In the rows, zero is written as 128.
Each run below is a few steps of one of 6 hidden systems, one row a step.
Firam, path 1:
[[ 83 127 132 133 130 135 170 161  62 107 143 126 128 183  88 164 122 141
   81  90 108 122]
 [123 168 112 147 145 110 143  84 119 183 164 114 145 169  89 132 135 132
  142  51 113 123]
 [ 97 129 151 159 154 148 111  65 179 129 151 134 146 108 102 143 145 126
  179 105 129 185]
 [ 82  84 165 103 119 176 183 106 118 102  87 151 111 104  94 152 142 148
  155 142 108 158]
 [ 89  86 123 112 139 100 169 115  84 163 111 138 116 118  70 155 106 155
  115 118 133  64]
 [ 85 131 129 181 139  83 125  71 152 176 131  95 133 158 109 155 119 109
   83 125 159 113]
 [123 134 139 149 110 156 150  49 177 155 103 123 113 133 149 110 195 103
  127 128 133 150]
 [131  85 145 101 145 169 129  95 133 120 109 194  98  69 135 146 176 135
  134 139 151  91]
 [111  88 145 135 168 137 122 153  92 132  90 147 105 142 143 198 114 129
   64 138 156  93]
 [126 138 108 159 151 131 129 140 114 187  85  85 140 180 151 122 159 110
   81  80 136  95]
 [123 162 117 162 155 141  81 106 160 127 132 140 170 108 139 105 215 116
  133  88 142 116]]
Zafez, path 2, 11 rows:
[[100 122 156  94 191 144 116 155  98 127 100 162 154  94 171 177 120 129
   95 128 125 172]
 [ 88 112 163  90 148 131 172 136  60 122  62 154 126 109 125 153 147 148
  103 150 111 114]
 [115 131 154 127 150  88 127  77  74 134  97 165 117 102  98 156 154 149
  118 140 143  57]
 [118 128 158 159 165 112  79  89 149 123 110 164 128  89 145 144 191 117
  117 166 167  93]
 [113 103 145 143 154 190 121 148 143 103 110 162 116 113 153 110 225 120
  137 133 140 106]
 [103 140 123 133 131 152 145 167 102  83 174 173 129 145 105 116 204 133
  109 105 122  82]
 [ 99 176 127 176 117 105 124 131 133  98 148 127 144 195  97 141 182 120
   81 128 126  98]
 [134 164 136 189 150 150  91 106 144 121 109 103 155 186 118 159 172 116
  125  77 122 152]
 [132 165 145 128 158 176 100 139 122  85 144 152 164 145 126 174 141 133
  142  79 104 193]
 [103 148 161 107 133 144 152 165 107  85 115 152 140 169  99 197 111 145
  126 147  80 165]
 [ 93 118 163 149 163 109 140 116  96 147  97 127 126 165  63 197  98 154
  152 130 110 114]]
feb, path 3 (11 x 22):
[[109 146 133 107 104 125 178  83 118 146  66 132 139 146  59 150 161 155
  149 121  90 102]
 [171 162 122 102 173 121  94  97 140 161 163 199 129 107 138 164 155 134
  138 109 141  88]
 [117 133 148 127 165 158 127 209 171 136 143 143 131 155 166 110 151 116
  168 165 103 158]
 [122  99 108 101 114 144 180 166  79 152 111 105 122 131  96  81 114 154
  170  84  95 106]
 [148 186 138 130 137  72 116 104  52 110 179 152 133 124 136 104 143 135
  107 109 134  98]
 [137 169 178 172 138 156 132  97 139 119 111 118 116 183 157 120 189 107
  148 137 109 176]
 [166  67 116 130 140 207 125 116 123 150 115 120  97 114 136 123 120 133
  167  57 143 135]
 [131 106 138 138 142 111  94 174  81  73 195 131 116 103 156 111  79 126
  111 133 161 140]
 [ 84 127 168 174  98 106 164 117 104  96 107  74 115 186  94 125 113 128
  121 151 111 161]
 [130 107 115 154 129 130 119  39 120 160 112 123 116 124  93 167 133 134
  108  69 162  96]
 [109 113 135 145 163 140  87 132 179 111 175 168 126 107 173 161 145 103
   86 150 176 142]]
napuv, path 4:
[[115  92 152 158 166 129 137 143 151 180 168 111  83 157 179 121  89 101
  123 153 152 157]
 [101  92 104 132 140 148 153 134 108 176 136  83 129 108 166  62 127 113
  118  67 145 148]
 [107 147 103 107 117 122 140 107  73 100 180 146 155 103 123 119 138 133
   75  56 141 135]
 [166 170 150 128 130 120 112  83  82 102 148 143 116 158 132 190  92 128
   90 104 122 170]
 [161 109 152 138 183 146  84 104 113 157  75 119 126 114 143 178  87 137
  163 101 134 155]
 [ 90  85 109 122 156 120  89 170 112 119  60 108 174  71 118 138 107 141
  115 118 146 111]
 [115 128 107 112  71 116 150 131  98  85  69 116 141 140  85 147 140 142
   71 138 122  83]
 [159 147 134 138 108 120 132  67 157 138 111 160  99 161  87 186 163 134
  124 152 128  69]
 [125 126 138 146 163 116  97 127 215 172 112 144 124 127 162 154 146 104
  127 193 149 113]
 [124 110 101 103 121 157 148 189 170 162  95 110 135 124 187  80 162 106
  108 146 125 124]
 [138 156  80  89 105 137 168 170 122 145 173 150 138 148 117  88 168 135
  119  89 108  80]]
Zere, path 5 (11 x 22):
[[134 130 152 166 145 139 101  82 175 135 170 117 113 136 164 147 105  99
  132 131 152 207]
 [124  94 110 129 137 184 138 152 161 157 146  97 127 150 155 135  83 115
  135  82 125 200]
 [ 87  83  93 118 117 117 141 144 121 145 143  89 144 122 103 151  43 134
   89  88 144 150]
 [ 97 138 120 122 105  86 144  74 130 156  77  89 155 133 116 172  92 126
   64 126 132 152]
 [118 124 125 104 141 147 133  67 148 178  41 126 155  90 139 153 151 130
  118 104 128 144]
 [ 97 109 101  74 153 146 122 154 186 155 100 172 170  72 120 163 140 139
  138 137 124 117]
 [125 135 100  74 102 125 168 179 163 152 100 149 136 149 106 151 128 140
  117 173  92  80]
 [157 120 108 111  93 101 151 112 115 157  92 131  96 129 104 109 146 139
  126 153 133  29]
 [148 139 133 142 126  89 100  92 159 132 129 151 114  92 148  95 178 114
  130 184 165  66]
 [173 151 126 121 120 152 113 153 172 122 146 147 111 128 196  79 181 100
  142 166 127 125]
 [188 123  96 108 114 143 114 196 113 111 180 131 110 125 163  71 111 126
  147 111 132 107]]
napuv, path 6:
[[107 156 157 118 191  76 105 153  92 141 132 158 152 132 131 189  86 140
  109 152 118 131]
 [129 133 163 143 149 112 134 136  75 158  27  77 132 154 151 119 120 128
  134 140 106 135]
 [110 116 134 132 155 131 119 123  85 123  80 151 139  89 106 113 198 148
  140 107 135  56]
 [120 149 150 150 127  90 106 153 108  77 135 151 120 153 132 152 155 121
   64 186 148  77]
 [185 123 146 169 123 153 126 123 135 149  93 107  68 198 159 131 155 108
  128 150 134  98]
 [128  98 101 164 170 151  85 154 173 165 152 134 129 117 139 104 171 116
  145  99 167  75]
 [104 141  88 146 104 129 115 186 153  94 162 101 158 154 158 102 143 101
   58 116 146 140]
 [170 151 108 132  93 191 154 121 132 121 148 122 109 198 124 137 152 125
  126  62 102 148]
 [121 141 120 145 181 145  93 130 167 147 186 159 153 141 101 181 117 135
  163  77 125 145]
 [ 80 130 135 141 146 132 121 170 144 123 106  86 175 149 137 148  89 120
  116 129 110 211]
 [ 98 106 133 106 121 179 180 132  94 124  75 118 142 134  89 133 149 151
  150  76  89 148]]
feb, path 7:
[[127 143 117 115 121 159 183  60 150 194 144 137 114 153 141 131 161 111
  109  79 123 149]
 [143 126 108 104 163 153 119 143 137 172 163 137 129 109 209 115 113 103
   96  90 150 168]
 [100 114 138 111 124 133 143 181  93 114  97  85 145 116 182  85  97 121
  103 136 119 197]
 [131 127 144 109 105 101 142  82  46 113  57  98 132 102 124 131  97 146
  104 111 122 143]
 [159 153 170 147 151  99  73  62 103 109  90 147 128 105 152 174 132 127
  110 152 151 128]
 [132  81 165 156 158 165  97 132 169 116  69 132 107 124 136 172 131 125
  163 176 139 136]
 [121  50 118 120 133 140 125 173 126 120 117 139 101 103  90 147  90 150
  154 148 148  69]
 [105 134 132 138 119  68 135 162 112 106 169 144 115 155  87 139 120 137
  103 183 135  58]
 [109 162 124 153 112 126 165 113 165 157 121 130 120 201  88 144 189 119
  111 139 109  81]
 [150 133  80 111 135 178 129 135 173 167 152 164 134 139 141 142 182 118
  104  73 137  91]
 [136 145  97  85 120 164 137 208 144 102 179 152 146 136 172 109 134 116
  104 117 112 161]]
Zafez, path 8 (11 x 22):
[[135 160 105  86 103  76 136 152  94 107 155 133 153 129  72 140  70 159
  142 125  97 112]
 [124 142 138 151 112  67 110  93 172 145  80  82 144 133 102 144  81 128
  146 184 124 137]
 [154  91 137 137 150 161 106  92 153 162  98 112 118  86 128 111 114 135
  216 109 129 155]
 [124 107 130  77 123 139 148 145 141 106 194 178 111  70 135 103 108 138
  171 154 127 151]
 [111 101 134 124  88 109 186 154 142 141 144 119  76 166 116 100 114 124
  121 198 124  93]
 [138 108 109 178 139 103 122 102 126 195 160  87 101 152 118  87 113 115
  138  88 161  85]
 [132 147 114 141 129 119 101 100 156 132 184 111 141  95 188  84 121  97
   99 104 162 186]
 [165 125 124  97  78 180 159 154 120 104 109 111  99 153 185 106 127 112
   96 130 112 175]
 [177 126  93 104 113 119 127 180  67 128 132 118 119 152 119 136  72 151
  112  94 121  81]
 [108 143 102 135 128  53  82 140 137 129 106  86 180 106 124 134  69 126
   90 146 147 123]
 [130 111 127 123 105 144 117  90 143 133  32  81 154  82 140 105 128 129
  149 123 125 165]]
Bilu, path 9:
[[128 182 128 124 133  82  95  99 100  98 134 142 182  89  84 113 141 155
  170 107 109 119]
 [171 160 131 133 100 121  81  98 157  75 120 134 145 133  78 188 103 146
  162 139 113 141]
 [192 117 128 119  92 160 134 119 135 122 111 104  99 144 106 118  88 144
  209 117  97 151]
 [102  88 109 115 115 131 160 137 154 146 169 127 122 106  66  94 103 149
  206 120 114 112]
 [ 64 120 141 147  94  89 169  97 171 122 146 112 125 144  69 130 111 129
  136 180 122 137]
 [124 141 138 142  94 105 162  35 143 159 142  95 108 142 133 119 106 110
  112 122 132 180]
 [135 112 107 110 133 145 128 106 199 173 182 135 118  99 170 125  97 105
  128 118 152 179]
 [ 95 113 144  98 138 130 146 176 173 144 126 129 130 102 184  98 120 109
  132 194 123 174]
 [ 92 158 149  89 148  68 152 116  84 153 111 131 156  74 164  88 122 130
  112 157 118 151]
 [135 162 138 118 164  65  72  97 121 129 139 152 158  83 146 169  90 129
  106 147 153 131]
 [195 128 151 142 137 120  56 132 129 105  88 115 116 108 172 139  94 122
  153 166 140 142]]
Bilu, path 10, 11 rows:
[[141 135  94 130  93 170 137 117 129 122  88  89 156 134 112  78 177 131
  149  57 107 133]
 [112 134  76  88  98 151 150 147 183 129 143 161 165 135  73 169 145 143
  115 100 107 102]
 [123 158 138 129 122 131 172 147 145 163  90 102 124 217 105 170 119 128
  129 147  79 140]
 [115 135 131 142 172 143 152  83 130 214 116 115 132 146 120 119 157 129
  167  68 114 131]
 [ 89 105 132 128 158 160 127 100 206 152 125 174 133 109 111 180 174 125
  132 145 142 117]
 [133 121 176 101 120 152 187 103 118 141  78 156  80 149 159 159 154 121
  111 182 105 146]
 [135 120 148 102 179 123 165 104  71 191 171 168  88 121 157 127 125 132
  133 102 133 111]
 [ 93 105 169 171 197 121  96 148 137 119 175 163 108 125 145 156 138 115
  123 165 163 117]
 [123 119 183 156 131 144 127 104  77  68  92 126  98 111 175 103 168 115
  113 151 142 156]
 [152 116 114  94 124 143 121 115  61  83 173 170 117  77 146 124 122 141
   94  80 154 122]
 [133 110 128 136 139 130  99 215 108  70 166 130 125 154 131 160  77 132
  101 144 140 127]]
Firam, path 11:
[[168 145 115 165 117 181 108 101 171 112 180 134 109 165 137 121 173 107
  145  84 139 145]
 [142  97 125 108 136 214 126 144 143  82 159 176 114 110 126 161 147 136
  154  86 127 158]
 [ 99  91 114  96 151 162 150 179  86 118 134 149 140 133 101 183  92 150
  105  74 116 136]
 [ 84 155  94 128 147 105 141 138 115 173 134  97 183 153  96 144 104 136
  103  62 108 141]
 [ 88 181 127 132 135 107 132  75 168 153 131 119 185 114 101 123 154 128
  157 107 102 175]
 [100 136 170 100 132 129 155  80 148 121  98 165 136  88  97 148 152 147
  185 171  98 160]
 [ 97  82 164 111 146 106 168 125 105 157  86 143  93 118  97 157  97 149
  153 185 122  92]
 [ 89  91 133 169 134  80 147 121 128 183 118  83 100 155 115 113 111 117
   99 157 159  76]
 [118 132 129 174 104 114 138  69 163 145 147 109 103 141 152  81 186  94
   94 140 165 108]
 [165 122 148 127 120 166 124  73 132 102 150 179  78 108 166 129 186 115
  112 138 157 119]
 [166  84 144 117 168 175 112 140  84 124 116 164  80 122 171 179 118 128
  103 110 153 114]]
Zere, path 12:
[[165 105  67 116 132 170 110 135 154 177 125 125 133 118 149 125 145 123
  107  58 149  89]
 [101 146  67 127 117  90  93 171 171 126 142 113 191 108 123 114 131 124
   76 124 151  92]
 [142 179 101 100  67 116 149 131 124 110  80 103 162 141 144  88 168 121
   83 128 102 124]
 [164 150 106  86 116 122 111  97  85 117 112 153 152  62 127  93 159 150
  149  87 123  95]
 [140 196 129 113 144  83  85 145 149 107 145 161 180 104 113 123 146 143
  174 158 102 120]
 [158 159 143 120 104 135 151 165 126 114 108 116 126 162 110  80 153 138
  206 154  69 130]
 [132 101 143 126 110 108 148 116  85  94 169 141  92  92  86  76 114 154
  192 141 130 101]
 [136 165 175 149 128  80 127  85 132 111 192 150  97 144 129 126 113 121
  150 186 127 152]
 [162 125 165 159 149 161 141 111 129 163 146 109  76 172 163 103 122 115
  186 120 115 172]
 [ 97  64 134 151 165 134 117 155 122 139 185 110 106 105 137 104  72 124
  152 112 156 157]
 [ 93 124 147 136 120 102 148 140 123 120 150  96 120 159 148 151  59 110
   75 154 134 192]]

Which system made each of these runs?
path 13:
[[109  55  84 117 127 158 139 187 185 162 131 122 116 115 110 124 110 132
  138 134 142  85]
 [ 69 112 136 135 104  92 185 143 129 153  86  97 122 152 114  98 147 119
   93 182 123  89]]
 : Bilu
path 14:
[[128  88 117 116 122 167 115  69 176 132  86 150 133  74  90 166 150 144
  157 109 143 117]
 [ 91 103 108  91 112 113 130 156 185 113 124 155 144  92 126 174  98 127
   80 189 145 128]]
 : napuv
path 15:
[[102 112 156 176 156 111 119 109 112 157 115  70 117 144 175 118  89  99
   97 127 155 185]
 [102  85 141 124 157 162 122 129 110 132  91 102 134  93 182 142  93 116
   91 105 148 201]]
 : Zere
path 16, 2 rows:
[[137 125 125 120 128  71 123 121  92 147 121 100 138 127  80 150  33 156
  159 124 116 117]
 [130  90 122 184 129 100  81  99 164 148 113  73 125 123  87 129  77 130
  175 132 156 116]]
 : Bilu
path 17, 2 rows:
[[113  95 142 136 116 129 189 124 124 163 141 120  76 179  70 134 107 145
  167 143 109  94]
 [ 89  90 155 164 136  94 157  67 129 163 161 128  76 127 110 122 129 117
  119 157 166  94]]
 : Zere
path 18:
[[135 161 122 165 156 121 113 204 102 131 139 103 145 187 143  86 162 120
  132 114 114  90]
 [105 121 142 161 117 117 124 161  54  63 124  99 131 124 129  62 159 132
  116 119 134 112]]
 : Zere
path 19, 2 rows:
[[ 84 106 130 150 124  94  99  66 153 117 109 102 152  60 137 116 118 113
  100 137 174 161]
 [164 114 108  89  80 123 114 101 149 114 101 125 123  78 170 143  87 115
   75 155 156 152]]
 : Bilu
path 20 (2 x 22):
[[136  70 110 102 135 179 111 188 161 110 125 169 107  92 162 152 130 122
  106 152 160 109]
 [112 116 151 110 121 113 171 192  59 119  92 119 109 142 152  94 131 131
   99 170 115  96]]
 : Bilu
path 21, 2 rows:
[[130 125 106 118  70 166 152 119 128 107  59  70 149 133 130 105 137 125
  110  89 106 173]
 [128 130 108  92 122 158 138 101 133 107 152 193 137 106  67 176 153 159
  148  87 115  99]]
 : napuv
path 22:
[[139  96 151 110 133 125 153 109 127 166 139 124  79 116 189 133  67 108
  106 158 147 172]
 [115  92 136 147 147  93 123 149 105 170  79  68 120 134 169 119  71 115
   89 151 151 130]]
 : feb
path 23 (2 x 22):
[[140 126 113 102 141 183 130 141 154 127 168 178 125  97 177  93 200 112
  126 106 140 123]
 [100 161 149  89 137 131 156 191 115  86 143 182 140 140 145 140 162 128
   98 176  96 131]]
 : Bilu
path 24, 2 rows:
[[108 101 121 118 136 164 147 161 125 103 150 181 112 154  68 192 144 152
  124 115 120  76]
 [100 129 113 146 157 138 152 150 145 177 161 132 128 203  96 187 114 126
  100  90 121 111]]
 : Firam
path 25, 2 rows:
[[123  76 122 138  77 176 131 104 173  67 117 141  98 113 105 163 147 126
   95 147 159 122]
 [148 103 117  95  77 153 199 143  89 130 134 119  75 164 147 110 103 125
   88 125 115 132]]
 : Bilu
path 26:
[[138 165 147 119 160 136 128 175  84  95 183 169 138 172 103 169 115 147
  151 105  92 139]
 [116 135 173 174 172 110 111 146 100 137 118  89 128 185 105 149  85 137
  179 129 105 162]]
 : napuv
path 27 (2 x 22):
[[114  73 101 128  94 161 167 193 113 105 167 117  94 145 134  84 123 123
  100 119 143 108]
 [ 62 131 110 152 115 102 159 170  99 116 164  95 144 161 120  90 136 117
   64 112 135 118]]
 : Bilu
path 28:
[[124 140 160  90 139  99 146 108  58 122  52 154 133 102 119 161 128 155
  112 156 111 101]
 [135 127 161 131 163  92  93  92 106 130  74 157 125  82 114 156 149 144
  142 166 147  67]]
 : Zafez
path 29:
[[146 134  96  95 139 152 144 137  84 174  85 108 149 131 159 124 130 132
   89  47 118 126]
 [108 115  92 123 179 136  98 190 156 165 114 146 165 134 119 182 133 135
  103 113 138  81]]
 : Bilu
path 30, 2 rows:
[[127 114  96 138 109 125 105 122 227 156 161 109 135 101 128  85 120 111
  169 151 145 136]
 [115 149 123  90  73 108 166 120 185 128 114 120 140 105 142  79 142 115
  137 198 111 149]]
 : Bilu
path 31 (2 x 22):
[[102 119 135  81 140 150 187 199 113 146 160 147 111 149 172 116 110 118
  102 144 105 166]
 [127 141 128 113 149 115 185 135  68 192 162 123 114 166 120 101 107 141
  145  80  97 119]]
 : napuv
path 32 (2 x 22):
[[ 76 100 137 120 146 157 155 161 136 157  58  88 152 136 153 143 111 120
  113 125 108 188]
 [ 77 109 116  86 138 152 188 133  91 150  97 152 147 116  90 136 160 154
  119  84 105  97]]
 : napuv
path 33 (2 x 22):
[[114 110 126 139 115  97 129  60  64 120 130  99 134  89  93 123  88 143
  117  69 151 131]
 [106 146 173 167 153  93  99  58 136 107 154 142 127 109 149 151 136 108
   99 161 161 164]]
 : feb
path 34:
[[120  76 139 134 135 149 122 170  41  63 115 124 108 112 117 134 108 147
  117 102 141 113]
 [138 145 106 161 115 103 115 132  65 116 128  83 142 173  93 136 102 138
   93  65 132 104]]
 : Firam
path 35 (2 x 22):
[[110 108 157 158 115 145 164 159 136 111 145 118  76 194 159 134 130 101
   81 180 135 143]
 [157  81 130 144 134 163 132 109  74 132 140 123  68 140 164 135 117 119
   81  85 169 113]]
 : Zere
path 36 (2 x 22):
[[144 153  99  92 102 117  97 200 138  77 100 125 182 122 106 149  97 146
  130 150  96 128]
 [109 125 112 126 106 103 123 148 144 123  62  87 170 130  58 136 104 157
  172 141  93 112]]
 : Zafez
